rotation ticks, each row followed by its count of ticks
The counts run from 0 to 278.
99	96	86	120	100	103	91	113	121	101	94	111	98	101	113	108	95	90	101	111	76	110	116	108	88	105	103	100	109	102	103	106	111	70	98	106	114	69	98	75	111	100	88	102	92	114	89	104	98	95	106	108	78	83	115	90	100	103	107	82	90	99	94	81	94	90	100	114	74	102	103	114	90	116	81	98	104	104	113	93	92	96	100	110
194
95	88	87	124	95	95	86	114	116	105	98	109	103	90	101	100	99	97	113	109	81	108	121	106	92	103	110	93	117	92	102	110	109	66	91	94	111	80	96	77	99	97	103	86	97	121	87	110	88	104	107	105	90	90	104	99	105	101	105	88	94	94	90	80	83	82	101	118	78	112	106	130	98	115	96	118	112	101	104	104	91	96	102	110
21
100	82	79	115	93	91	102	117	112	104	87	110	98	94	96	104	93	95	111	107	86	109	118	111	82	95	110	92	113	93	90	116	108	62	90	84	121	70	100	82	102	90	99	88	103	116	95	104	91	93	102	99	92	94	107	107	98	112	107	84	98	94	91	85	83	96	97	113	73	109	107	118	93	111	95	113	107	102	112	105	95	94	105	109
90
99	85	79	110	90	88	101	111	117	110	93	110	102	90	93	98	91	90	110	95	90	115	114	107	83	94	108	97	104	92	79	109	112	66	94	82	110	64	96	82	94	94	99	89	112	124	93	102	90	96	92	105	92	94	110	108	101	122	101	94	102	91	90	96	88	96	97	109	79	109	107	120	104	103	98	117	111	101	108	112	96	81	104	106
160
104	92	79	115	90	94	88	107	117	107	96	104	103	98	99	101	102	91	101	102	75	109	109	99	77	102	105	95	111	100	100	109	103	76	99	94	117	56	91	81	106	91	89	94	108	118	90	97	91	92	96	100	94	93	114	107	99	111	102	93	88	90	89	84	94	92	89	107	76	98	97	118	85	115	83	99	107	108	118	103	99	86	111	105
180
101	99	78	116	92	108	99	118	124	104	97	109	99	92	109	103	95	91	101	112	70	108	112	112	87	106	100	99	91	98	95	104	117	69	95	100	109	73	94	75	116	95	87	96	96	111	86	100	98	100	104	108	82	84	114	97	107	114	103	84	91	95	101	91	96	88	103	103	67	103	106	115	92	119	87	98	99	102	110	97	103	86	107	112
267
90	96	84	118	107	89	87	110	117	105	97	113	98	94	104	97	97	97	108	94	87	116	119	98	88	101	105	99	111	95	85	103	114	77	105	92	107	50	96	76	98	106	95	94	107	122	91	109	91	98	97	109	84	89	118	86	105	104	103	92	99	92	80	95	90	96	98	111	85	99	106	121	104	105	85	112	114	102	107	100	89	86	99	110
41
95	89	90	114	105	102	102	118	120	108	96	113	94	86	100	101	94	91	105	106	82	115	126	110	95	95	90	105	103	91	79	106	113	61	98	92	100	81	93	73	103	96	99	96	104	116	83	99	94	100	111	109	84	76	103	86	112	109	105	95	98	96	90	90	90	82	107	105	76	106	107	115	114	101	103	121	111	99	93	101	89	89	98	110
216
93	98	87	115	107	101	96	119	122	106	94	112	96	90	108	98	91	93	107	104	85	117	122	110	96	102	99	102	98	96	80	102	122	68	102	99	99	73	94	69	100	101	96	99	98	116	88	104	95	105	108	113	77	79	111	83	110	109	105	92	101	94	92	95	91	86	110	108	74	103	110	116	114	105	94	112	106	97	97	99	93	90	99	115
276
99	99	83	115	93	106	106	118	125	107	94	105	97	92	111	102	89	89	105	106	84	115	113	115	88	106	101	101	88	98	84	104	123	66	93	96	106	72	95	73	110	97	90	100	97	114	89	103	105	98	105	108	79	83	112	94	106	118	106	84	99	97	102	94	99	89	104	104	62	107	111	110	103	108	91	101	100	97	103	102	101	84	103	111
206
98	88	84	114	96	100	88	104	129	107	92	107	108	91	97	105	99	90	94	107	80	114	116	101	102	105	101	93	101	89	89	108	111	68	99	108	103	74	82	74	99	87	100	92	112	127	84	97	86	97	94	111	86	73	112	97	102	113	107	98	94	96	89	84	93	83	109	106	83	97	110	119	95	114	89	104	112	101	107	107	112	87	101	117
200
100	88	85	117	91	91	102	114	111	105	84	102	99	93	96	107	94	97	111	106	93	111	122	106	88	96	105	97	113	98	90	114	111	59	84	89	119	75	94	79	99	89	102	94	102	120	92	101	95	93	111	100	86	86	104	105	101	112	109	86	99	94	96	82	89	87	97	112	66	107	109	113	95	113	96	111	106	101	101	104	96	101	107	112
150
95	95	83	118	96	89	92	115	114	107	101	113	101	92	105	93	93	93	113	91	87	114	116	106	79	103	110	99	106	96	90	103	115	75	99	84	110	54	100	78	98	106	90	91	102	118	93	110	95	103	96	105	87	99	114	97	104	110	102	85	99	92	88	96	88	102	92	112	76	107	106	121	104	103	90	113	109	102	110	102	84	84	103	107
102
105	94	84	107	90	94	95	106	121	107	101	107	108	98	102	91	97	87	107	95	81	116	112	108	82	110	102	101	98	98	88	102	104	77	105	89	104	55	96	79	104	84	84	89	105	123	90	97	97	94	92	107	83	88	117	102	108	124	103	92	101	88	97	94	98	96	88	107	75	98	99	119	94	106	91	103	105	102	119	98	96	79	107	108
249
102	98	93	116	102	103	89	108	126	108	102	106	104	92	105	99	102	91	100	103	76	113	117	102	94	110	89	104	102	98	94	100	108	75	104	103	95	69	88	69	104	91	91	101	102	123	81	96	95	99	106	112	78	74	114	85	110	107	103	100	92	92	91	84	99	77	98	106	76	93	96	118	102	110	91	107	108	101	101	94	97	88	104	115
126
95	98	82	113	106	95	95	117	117	104	97	116	89	98	110	100	97	94	105	100	76	114	117	104	80	98	96	106	102	101	88	104	111	75	104	88	112	49	100	77	110	100	84	97	101	109	91	103	95	95	105	108	83	89	117	86	108	107	102	91	94	92	90	94	91	94	96	105	75	99	98	114	100	106	88	105	103	105	109	92	83	90	105	108
44
96	86	84	116	99	98	89	104	128	109	92	111	107	92	102	105	95	87	95	104	83	116	114	104	102	103	104	95	102	90	85	108	116	70	99	108	103	72	85	75	97	94	100	96	112	130	86	101	87	97	93	111	84	76	116	95	101	112	107	96	95	98	90	85	92	90	110	110	83	97	113	118	99	111	88	106	113	100	104	110	109	84	97	113
201
97	88	92	116	94	99	94	112	119	108	104	104	106	88	103	98	95	90	111	103	87	112	124	111	94	105	107	97	112	92	94	109	110	64	90	95	104	83	94	73	92	98	103	92	102	130	84	106	93	107	106	107	84	86	100	94	106	105	105	90	97	100	90	81	89	82	101	118	76	111	107	126	108	108	103	124	114	98	98	106	94	90	96	111
82
101	89	85	116	99	101	90	105	126	108	93	107	106	91	97	103	101	91	95	111	75	112	114	101	100	103	97	94	101	91	90	109	110	67	101	107	103	75	81	74	106	83	99	95	110	122	85	95	86	95	99	110	85	76	112	96	104	110	106	99	92	95	92	84	96	78	107	104	82	96	105	118	94	115	90	104	108	102	105	103	109	89	106	117
199
95	97	85	113	107	98	100	118	120	106	93	113	96	90	106	100	91	95	107	104	86	116	121	110	94	101	97	104	96	95	78	103	120	65	101	95	99	67	95	71	106	98	91	97	98	117	91	104	96	98	109	112	78	80	113	85	113	113	104	92	104	93	95	94	92	88	110	105	72	104	111	113	111	104	94	110	106	99	96	96	93	91	100	116
277
101	89	90	118	86	98	93	108	117	111	98	96	110	90	97	99	97	91	109	105	89	112	120	106	92	105	108	93	114	95	96	109	112	63	87	97	110	84	90	73	93	91	106	94	104	131	87	104	95	102	104	105	87	85	101	104	103	113	109	89	96	97	91	80	90	81	98	115	71	108	108	123	99	116	95	115	113	101	98	110	104	92	103	111
80
95	91	92	114	96	104	98	111	124	109	100	106	105	87	106	99	91	85	104	100	85	119	121	114	96	105	105	97	100	93	85	104	122	65	93	100	103	81	91	73	92	103	103	100	104	127	87	107	96	105	101	109	78	83	107	90	104	114	106	88	99	101	92	90	92	89	105	114	73	107	111	117	112	102	95	117	112	96	97	107	97	82	94	110
143
94	90	80	115	102	94	93	107	125	102	93	116	102	101	108	106	91	88	98	107	80	116	116	111	96	106	112	93	98	94	87	109	116	72	103	101	107	66	97	82	103	99	93	93	105	120	92	106	90	97	91	110	80	84	118	93	99	110	109	84	96	98	93	89	89	101	106	115	84	104	115	117	93	110	85	102	107	100	118	101	97	84	97	113
263
97	89	88	110	105	94	95	103	125	104	87	107	105	104	103	105	95	89	98	100	91	121	119	104	101	104	103	101	105	94	82	105	111	71	102	104	104	64	91	76	97	90	96	100	112	124	92	100	93	87	96	113	73	76	118	89	101	113	109	90	101	98	91	82	92	95	103	114	77	92	108	111	91	105	87	105	110	99	110	100	100	90	96	113
130
95	93	77	114	99	103	99	116	125	101	98	116	98	97	113	103	92	87	99	109	73	113	113	114	89	105	108	98	93	95	91	106	119	71	101	101	112	69	98	77	109	101	87	96	98	113	90	105	96	100	98	107	80	87	117	92	102	112	106	82	91	101	98	90	93	96	106	110	74	105	107	116	93	113	85	98	101	102	115	99	97	83	98	108
265
101	85	84	111	97	98	103	115	120	110	97	113	97	83	94	94	93	90	106	104	78	113	120	108	90	92	92	99	100	88	80	109	105	62	98	83	101	77	91	77	103	87	98	90	109	119	84	95	87	98	103	105	92	81	105	99	110	118	102	100	97	90	91	94	89	83	101	103	82	107	101	121	111	102	106	122	110	99	101	105	96	85	103	109
157
103	90	83	112	89	92	102	116	115	107	90	100	107	94	98	95	95	97	115	106	88	107	115	111	84	104	110	97	103	100	95	108	109	62	89	86	109	74	97	80	102	81	92	86	96	120	92	103	98	96	108	102	86	89	106	109	108	118	109	88	104	88	104	86	92	84	94	112	65	109	106	119	91	116	99	108	106	101	108	102	99	93	109	114
17
96	90	93	115	97	101	96	114	120	107	101	110	104	87	103	96	93	90	113	102	84	114	125	113	93	103	105	98	108	92	90	106	113	64	94	93	101	84	96	73	95	100	101	90	99	125	84	103	94	105	104	108	81	86	104	93	108	107	107	90	98	97	91	85	86	82	101	116	77	110	105	124	113	105	103	124	113	97	98	103	91	86	94	110
83
97	88	84	115	104	92	95	117	117	105	99	118	98	87	99	93	95	95	109	108	74	110	121	110	92	99	98	99	100	87	83	108	108	65	106	84	98	73	97	77	107	89	93	82	102	115	87	100	86	101	102	107	90	85	109	92	114	112	102	96	103	88	94	92	85	82	106	104	88	106	101	129	106	108	103	120	108	97	106	101	92	84	104	112
25
95	88	91	113	100	98	99	117	121	105	100	111	101	90	104	94	94	93	112	105	83	114	125	115	93	101	102	100	103	91	84	106	111	63	97	89	99	82	100	76	98	96	97	91	97	121	84	102	95	104	106	108	81	84	104	92	111	111	107	89	101	95	92	88	85	85	100	111	77	108	103	123	114	102	104	123	109	95	98	101	87	86	96	110
84
100	99	81	118	96	93	94	116	112	105	96	110	96	94	104	96	100	99	110	106	75	109	116	101	74	101	96	101	109	101	99	106	104	72	99	85	111	58	97	77	112	90	86	92	96	111	90	101	96	94	112	102	90	90	111	96	110	109	100	94	92	85	93	93	94	85	87	102	69	101	93	120	94	115	90	107	103	106	108	93	85	96	113	109
106
